In the rows, 100 means zero.
Each path below is one point turned by a fixed rotation once a step. After each direction that follows a path, write how fast that rotation turns it, in degrees per step (0 if it stays still).
Each turn is a multiple of 5 degrees from 10 to 175, or 0.
Each row of a path follows its step; steps can be skipped.
path 1
step 2: 106	96	87	88	101	108	97	102	104	116	112	101	100	116	114	105	103	78	101	95	77	93	86	108	105	87	90	67	130	83	110	108	93	99	84	101	93	102	100	103	75	104	98	102	78	109
step 3: 103	99	105	88	93	97	103	91	96	89	81	109	87	123	105	113	98	102	111	95	97	86	81	115	95	86	88	96	111	99	103	100	102	99	94	121	100	97	114	82	134	93	63	106	93	86
step 4: 74	92	72	73	85	112	99	97	111	108	92	97	127	97	115	96	101	93	109	117	91	85	106	119	108	100	94	103	109	95	108	102	99	109	98	79	102	102	95	94	101	108	79	102	124	91
step 5: 105	114	98	110	120	116	112	96	108	92	100	120	108	98	115	122	103	83	93	107	95	81	114	105	81	99	112	79	108	105	96	106	81	95	82	109	113	117	103	96	111	116	97	95	109	71
step 7: 102	103	91	100	109	88	86	108	108	131	72	98	119	119	82	112	113	90	110	102	104	102	98	105	93	80	116	85	108	84	88	102	102	100	107	111	99	115	93	82	125	93	87	92	102	90
step 11: 87	110	81	104	107	97	83	99	94	113	115	89	125	128	105	116	94	92	103	100	76	92	86	100	104	94	91	93	115	80	114	95	94	98	83	97	105	109	94	90	107	102	68	113	97	110
step 14: 96	100	102	95	106	113	87	109	107	108	101	116	120	123	101	120	107	88	117	114	115	94	104	110	82	99	116	76	113	103	98	92	93	100	87	83	116	105	96	92	107	106	126	104	121	79
step 15: 94	126	95	109	123	101	85	79	131	104	104	102	86	110	88	112	106	83	107	104	76	107	113	99	97	100	109	79	120	99	108	100	103	96	111	100	85	115	112	93	102	99	87	115	95	106
step 16: 104	106	92	100	78	102	79	112	121	99	85	89	114	106	96	85	112	89	112	82	117	111	91	115	93	99	111	90	120	103	97	100	104	124	99	114	97	108	91	82	123	85	92	95	84	86
step 20: 96	104	91	109	107	94	94	109	115	91	87	98	135	119	104	104	105	99	100	85	113	78	100	105	86	96	84	101	116	95	104	93	115	99	82	106	95	96	90	101	109	106	59	118	102	99
Directions:
95	106	102	100	110	104	101	104	96	101	101	95	100	97	101	102	100	106	93	98	96	102	101	98	97	92	97	100	99	97	99	96	104	101	97	106	98	106	100	97	107	99	99	98	102	98 => 170
99	102	97	103	100	103	101	97	96	91	106	107	94	107	102	103	105	101	102	95	93	98	102	102	102	99	102	100	97	102	103	103	103	97	103	103	97	105	98	98	97	99	105	103	93	98 => 115
109	104	97	106	102	96	104	97	95	101	96	98	102	104	98	105	99	92	95	99	100	99	98	97	100	101	104	107	99	100	101	102	94	96	103	105	102	102	98	96	105	103	96	102	101	102 => 170
91	96	100	101	99	102	98	105	95	103	96	104	107	104	95	102	107	104	102	102	104	95	101	101	103	95	98	104	97	103	97	99	99	98	105	98	101	99	93	99	100	100	98	107	104	102 => 110
98	99	98	93	101	96	98	98	102	98	96	100	95	99	107	99	104	105	96	102	101	96	98	97	102	100	102	107	100	102	108	101	93	100	101	98	100	102	101	101	102	102	108	99	108	92 => 80
path 2
step 2: 95	106	107	73	104	108	118	107	87	85	110	100	101	86	104	125	96	101	101	76	107	119	79	97	96	108	71	88	114	87	107	105	89	98	80	104	98	93	92	93	114	97	95	100	87	98
step 3: 107	107	91	101	87	103	73	102	77	124	106	113	110	89	109	96	98	96	108	90	85	123	108	81	120	87	88	89	104	100	103	98	99	98	93	76	99	90	94	103	81	109	117	107	100	106
step 5: 71	109	112	134	108	106	106	119	92	108	97	97	99	100	78	108	104	109	111	101	86	83	96	104	99	82	94	82	98	98	110	116	98	123	89	96	104	105	94	84	106	88	90	109	105	106
step 7: 92	90	90	84	96	82	102	106	104	82	112	100	93	111	93	123	110	97	104	80	107	108	99	116	100	94	110	107	98	103	116	122	104	110	113	84	96	73	97	106	91	90	99	85	72	107
step 8: 98	93	93	98	110	94	99	91	93	99	96	102	123	118	81	95	85	106	95	106	86	107	99	107	99	85	116	78	114	115	93	108	101	106	97	92	98	90	98	134	85	125	98	125	106	98
step 9: 99	94	89	117	96	105	109	78	108	99	103	96	90	105	126	109	96	98	101	130	106	87	87	109	106	90	94	99	111	101	93	109	84	94	112	77	105	99	106	115	128	114	86	85	101	89
step 13: 123	73	108	83	108	112	93	114	90	100	79	87	108	91	87	85	111	110	95	110	73	86	91	106	103	88	85	108	111	107	92	107	99	91	104	115	94	100	112	116	104	97	110	111	95	89
step 15: 94	98	88	112	107	98	114	101	95	90	112	94	83	82	81	81	102	85	112	89	93	124	96	108	70	97	109	102	97	94	104	77	95	82	112	111	95	120	104	104	108	92	111	107	101	114
step 17: 108	101	105	89	112	87	98	82	110	71	99	99	92	107	102	108	92	99	93	108	109	105	100	111	111	92	105	101	102	96	102	99	111	83	62	128	102	96	118	89	96	100	83	101	114	120
step 19: 110	103	95	82	88	101	79	106	107	104	119	110	94	101	126	97	100	93	98	84	97	114	111	88	115	104	89	77	113	81	90	78	92	107	104	84	100	99	109	105	97	99	108	99	128	109
Directions:
98	102	108	96	98	100	105	95	97	100	96	102	96	106	97	102	94	98	104	104	102	94	103	100	96	92	103	99	101	101	101	103	99	103	108	93	100	98	102	101	99	102	104	101	96	95 => 20
106	95	97	106	105	107	99	99	93	98	103	101	102	100	97	98	99	102	97	105	97	97	105	100	100	102	99	97	95	101	102	99	97	96	103	102	101	99	93	98	90	103	105	103	100	93 => 145
98	98	100	98	93	104	100	100	97	101	99	99	91	99	100	101	105	92	101	104	96	103	100	100	106	99	99	108	103	98	98	102	103	103	99	105	109	95	98	104	97	100	103	97	104	96 => 110
97	101	99	99	100	102	103	96	96	100	105	100	100	97	103	98	102	96	90	99	103	103	101	103	100	100	97	98	94	93	96	98	108	105	102	97	98	100	102	103	101	93	102	107	94	99 => 85
100	102	102	98	101	103	97	102	107	98	98	102	101	103	109	97	103	94	93	104	98	100	105	104	98	102	98	102	104	107	100	95	99	102	98	93	106	103	99	95	98	106	100	102	97	103 => 140
94	103	97	105	92	102	99	97	101	100	99	98	97	105	99	102	99	101	96	100	100	94	105	97	97	98	102	106	93	95	104	105	98	97	95	103	101	110	100	97	101	101	102	104	101	105 => 65
102	100	98	93	103	101	100	98	105	100	110	98	96	103	101	99	99	101	101	105	108	98	100	100	101	100	103	93	97	98	97	103	99	102	100	104	103	101	94	108	101	108	99	98	99	107 => 40
